One hidden turn or mirror swaps the rows below in pairs. Which row is each named row swapped with?
The rows were stretched afterwards, more along some directions than others.
j_591: [-24, -11, 14, 0, -19, -18, 16, -13, -22, 16, 18, 17, -19, 21, -10, -24, -19, -23, 9, 4, 9, 7, -3]
j_599: [-9, 19, -1, -15, 2, -9, -12, 29, 5, 24, -13, 25, -7, 0, 9, 23, -24, -4, 5, 8, -12, -6, 7]
j_330: [11, 1, -9, 16, -4, -15, 10, 15, 0, 20, -22, -1, 11, 6, 8, 13, -7, -17, 36, 7, 4, -14, -7]
j_141: [30, -3, 7, 12, -21, 13, 8, -10, -16, -16, 1, 11, 3, 12, 13, -12, -6, -14, -7, 12, -6, 16, 7]
j_41: [-4, 19, -5, -10, 5, -1, -12, 24, 6, 19, -9, 11, -1, 2, 18, 21, -23, 4, 9, 9, -8, -5, 8]
j_238: [8, 2, -10, 19, -6, -18, 7, 8, 0, 20, -18, -4, 10, 3, 3, 12, -3, -19, 32, 4, 1, -14, -15]
j_486: [-4, -3, -18, -12, 9, 29, -21, 5, 3, -29, -4, -4, -20, 38, 17, -1, 17, 8, -17, -29, 0, 14, 18]
j_781: [33, -3, 7, 10, -27, 14, 5, -9, -22, 0, 9, 13, -9, 6, 9, -11, -8, -38, 1, 13, -11, 6, 2]
j_382: [-7, -4, -13, -16, 7, 23, -25, 10, 9, -31, -7, -10, -18, 44, 18, -3, 26, 8, -18, -28, -1, 13, 14]
j_232: [-4, -2, -7, -29, -5, 7, -7, 6, -9, -26, -17, 17, -23, -14, -15, 7, 18, -5, -17, -12, -24, 12, -8]
j_980: [-4, -4, -22, -3, 7, 7, -6, -7, 1, -4, 24, -12, 0, 2, 2, -6, -7, 0, -8, -3, 14, 17, 8]
j_433: [34, -1, 4, 14, -24, 17, 2, -5, -13, -3, 6, 8, -3, 5, 17, -4, -2, -26, -5, 9, -9, 4, 3]
j_962: [7, 5, -3, 15, -2, -17, 10, 6, -1, 25, -14, 2, 6, 10, 9, 18, -9, -12, 34, 11, -5, -17, -7]
j_712: [1, 2, -3, -2, 1, -8, 3, -1, 5, -1, 14, 18, -10, -9, -3, 1, -7, 32, -9, 10, -17, 15, 7]
j_266: [-15, -9, 19, -14, -6, -21, 14, -3, -18, 24, 4, 30, -17, 15, -4, -6, -22, -19, 4, -3, 7, 6, 9]
j_651: [-8, -6, -18, -12, 10, 23, -20, 7, 4, -24, -8, 2, -22, 43, 9, -14, 20, 10, -9, -29, -5, 16, 16]
j_528: [-11, -5, -10, -12, 7, -12, 11, -2, -10, -4, -11, -2, 4, 18, -17, -1, 12, -32, 5, -9, 0, -3, -15]
j_432: [-4, -17, -17, 8, 7, 23, 15, 6, -5, -3, 9, 2, -19, 4, 0, -18, -11, 8, 18, -29, -6, 1, -3]
j_470: [-3, -3, -11, -38, -1, 4, -8, 11, -14, -21, -17, 23, -23, -4, -8, 14, 12, -10, -20, -8, -28, 8, -7]
j_435: [5, -6, -24, -2, 14, -1, -1, -1, 5, 9, 12, -4, 4, 3, 7, 1, -13, 1, -1, 3, 11, 10, 4]
j_22: [-25, -9, 8, -7, -14, -21, 10, -9, -9, 15, 11, 19, -18, 20, -9, -14, -17, -15, -3, 6, 13, 8, 8]
j_821: [-10, 11, -17, -34, 5, -9, -7, -1, -8, -20, -11, 32, 2, 6, -29, 3, 5, -23, 5, -20, -8, 20, 4]
j_135: [-8, 16, 4, -11, 5, -8, -13, 25, 1, 20, -16, 16, -1, 3, 14, 18, -20, 1, 9, 7, -9, -4, 8]
j_710: [3, -9, -29, -17, -8, -15, -7, 10, -16, 2, -14, 26, -16, 18, -11, -7, 10, -26, -1, 10, -15, 6, -10]
j_242: [-3, -1, -17, -22, 12, 22, -21, 8, 2, -26, -10, -2, -17, 41, 14, -5, 23, 10, -15, -24, 4, 13, 19]
j_463: [29, 14, -18, -15, -19, 5, -7, 2, -25, -32, -15, 12, 9, -11, -6, 10, 6, -27, 0, 4, 12, 32, 5]
j_29: [-4, -8, -19, -6, 9, 28, -24, 4, 12, -34, -5, -7, -19, 36, 11, -15, 22, 14, -18, -26, -5, 16, 11]
j_26: [15, 1, 2, 18, -3, -14, 13, 11, -11, 25, -17, 3, 4, 2, 12, 17, -14, -16, 34, 13, -11, -19, -8]
j_704: [2, -5, -8, 8, -4, -2, 3, -6, 2, 6, 23, 12, -17, -9, -6, -4, 2, 20, -11, 8, -21, 9, 0]
j_742: [26, 11, -20, -19, -16, 8, -13, -1, -24, -38, -16, 11, 0, -3, -4, 12, 14, -24, -8, 1, 4, 32, 6]
j_674: [37, 2, 8, -3, -24, 11, -4, -7, -15, 0, -1, 18, -1, -3, 10, -3, 3, -34, -6, 11, -6, 9, 4]
j_302: [-3, 0, -9, 5, 7, -3, 3, 4, 9, 6, 20, 15, -14, -3, -6, -4, -7, 27, -11, 6, -31, 4, 1]
j_230: [-13, -4, -8, -25, 9, -16, 10, -4, -10, -14, -18, 8, 6, 20, -20, 6, 19, -25, 5, -18, -5, 3, -12]
j_448: [14, -15, -4, 1, 2, 12, 13, 21, -6, 2, -3, 10, -9, -6, 13, -15, -15, 18, 11, -13, 0, 6, 11]
j_59: [3, -10, -23, -8, 16, 34, -12, 1, 0, -32, -10, 3, -24, 37, 14, 1, 12, 11, -17, -30, -13, 14, 14]
j_461: [28, -1, 9, 12, -24, 13, 3, -12, -12, 1, 6, 5, -2, 3, 9, -4, 3, -30, -3, 8, -7, 2, -2]
j_215: [5, -10, -19, 7, 6, 18, 15, 14, -3, -7, 1, 4, -7, -10, -1, -12, -9, 16, 6, -25, -3, 6, 5]
j_134: [4, -11, -21, -1, -1, -1, -7, -8, -1, -6, 11, -9, -4, -2, -1, -7, -2, -10, -5, 1, 10, 16, 0]
j_800: [-11, 15, -28, -21, 20, -9, -11, 14, -2, 4, -15, 24, -1, 34, -11, 14, 14, -9, -9, -11, -8, 12, 1]
j_205: [-18, -8, 6, -8, -15, -20, 11, -9, -21, 14, 7, 19, -17, 9, -11, -10, -15, -25, -6, -1, 14, 12, 3]
j_843: [5, -15, -26, -18, -7, -18, -9, 10, -13, 2, -19, 34, -12, 17, -16, -19, 8, -18, 1, 14, -15, 14, -8]
j_543: [-1, -1, -3, -1, -8, -4, -2, -1, 1, -4, 17, 14, -17, -9, -7, -5, 0, 23, -13, 7, -18, 17, 3]
j_492: [19, -1, -7, 18, -6, -13, 9, 6, -1, 22, -15, 9, 4, -4, 10, 16, -9, -16, 28, 16, -13, -16, -3]
j_169: [33, -3, 5, 7, -19, 21, 0, -1, -10, -3, 8, 6, -12, 6, 18, 5, 1, -32, -8, 4, -21, -3, -3]
j_332: [-10, 18, -8, -8, 4, -4, -12, 26, 3, 14, -6, 9, -7, 2, 11, 20, -23, 2, 3, 5, -10, -8, 2]
j_514: [33, -7, 1, 17, -21, 18, 2, -10, -12, -9, 11, 3, -12, 7, 12, -11, -3, -30, -7, 12, -15, 1, -5]
j_517: [-6, -3, -18, -11, 9, 31, -21, 6, 4, -28, -4, -13, -21, 36, 16, -4, 19, 11, -16, -26, 2, 10, 14]
j_578: [-1, 15, -26, -17, 17, -4, -11, 12, -2, 0, -13, 22, 3, 32, -9, 11, 15, -10, -10, -7, -14, 13, 1]
j_305: [-6, 17, -7, -13, 7, -3, -17, 25, 10, 17, -9, 21, -2, 0, 17, 17, -23, 5, 1, 13, -13, -2, 16]
j_717: [-1, -8, -25, 1, 12, 1, -1, -2, 3, 7, 18, -10, 0, 9, -1, -5, -6, -9, -1, -6, 9, 8, -1]
j_817: [-7, 4, -13, -30, 7, -12, -2, -4, -13, -17, -8, 40, -3, 10, -33, -2, -4, -21, 8, -11, -15, 18, 4]
j_301: [12, -15, -22, 8, 5, 24, 12, 13, 9, 0, 2, 7, -9, -14, 4, -11, -11, 14, 9, -20, -8, 0, 4]

Swapped with j_463: j_800
Swapped with j_433: j_486
Swapped with j_578: j_742
Swapped with j_435: j_712
Swapped with j_817: j_843
Swapped with j_704: j_980

